[[137 148 149 138 135 122 136 124 134 150 119]
 [129 134 136 126 136 130 136 122 134 133 129]
 [124 125 118 119 130 127 126 123 125 120 132]
 [125 118 114 121 123 125 124 126 125 116 134]
 [122 108 115 120 120 133 124 136 125 110 132]
 [125 109 108 122 118 128 122 129 124 107 137]
 [126 128 130 125 130 132 128 131 128 130 129]]
->
[[129 130 128 131 128 132 130 125 130 128 126]
 [137 107 124 129 122 128 118 122 108 109 125]
 [132 110 125 136 124 133 120 120 115 108 122]
 [134 116 125 126 124 125 123 121 114 118 125]
 [132 120 125 123 126 127 130 119 118 125 124]
 [129 133 134 122 136 130 136 126 136 134 129]
 [119 150 134 124 136 122 135 138 149 148 137]]

[[116 131 131 130 122 128 128]
 [137 139 150 123 142 128 143]
 [134 139 140 129 133 127 148]
 [150 142 139 119 144 122 142]
 [121 139 135 130 123 122 131]]
->
[[131 122 123 130 135 139 121]
 [142 122 144 119 139 142 150]
 [148 127 133 129 140 139 134]
 [143 128 142 123 150 139 137]
 [128 128 122 130 131 131 116]]

[[125 150 113]
 [132 130 127]
 [124 146 126]
 [121 130 110]
 [128 136 130]
 [138 129 122]
 [132 137 121]
 [127 143 117]
 [126 139 122]
 [123 129 129]]
->
[[129 129 123]
 [122 139 126]
 [117 143 127]
 [121 137 132]
 [122 129 138]
 [130 136 128]
 [110 130 121]
 [126 146 124]
 [127 130 132]
 [113 150 125]]

[[153 129 102]
 [149 119 116]]
->
[[116 119 149]
 [102 129 153]]

[[135 116 118 108 134 122 123 114 128 125]
 [134 122 122 120 131 128 126 124 129 127]
 [136 117 118 108 134 121 123 116 128 125]
 [136 116 124 112 148 123 122 128 135 154]
 [136 116 125 113 148 123 121 128 135 153]
 [135 116 125 113 147 123 122 128 136 154]
 [136 119 119 116 132 127 126 122 128 126]
 [134 130 127 140 123 141 136 143 129 127]
 [126 132 133 135 128 132 131 136 130 135]]
->
[[135 130 136 131 132 128 135 133 132 126]
 [127 129 143 136 141 123 140 127 130 134]
 [126 128 122 126 127 132 116 119 119 136]
 [154 136 128 122 123 147 113 125 116 135]
 [153 135 128 121 123 148 113 125 116 136]
 [154 135 128 122 123 148 112 124 116 136]
 [125 128 116 123 121 134 108 118 117 136]
 [127 129 124 126 128 131 120 122 122 134]
 [125 128 114 123 122 134 108 118 116 135]]

[[145 147 133 127 140 117 114 114 128 115]
 [150 137 125 140 123 113 112 127 116 135]
 [119 114 113 128 115 141 148 135 126 141]
 [131 151 138 126 139 127 113 112 126 118]
 [115 127 115 146 146 132 128 140 116 113]
 [125 113 112 126 116 134 151 137 126 140]
 [124 113 112 127 116 135 150 137 126 140]
 [115 127 115 145 147 133 127 141 117 113]
 [132 129 139 115 113 116 126 116 148 145]]
->
[[145 148 116 126 116 113 115 139 129 132]
 [113 117 141 127 133 147 145 115 127 115]
 [140 126 137 150 135 116 127 112 113 124]
 [140 126 137 151 134 116 126 112 113 125]
 [113 116 140 128 132 146 146 115 127 115]
 [118 126 112 113 127 139 126 138 151 131]
 [141 126 135 148 141 115 128 113 114 119]
 [135 116 127 112 113 123 140 125 137 150]
 [115 128 114 114 117 140 127 133 147 145]]
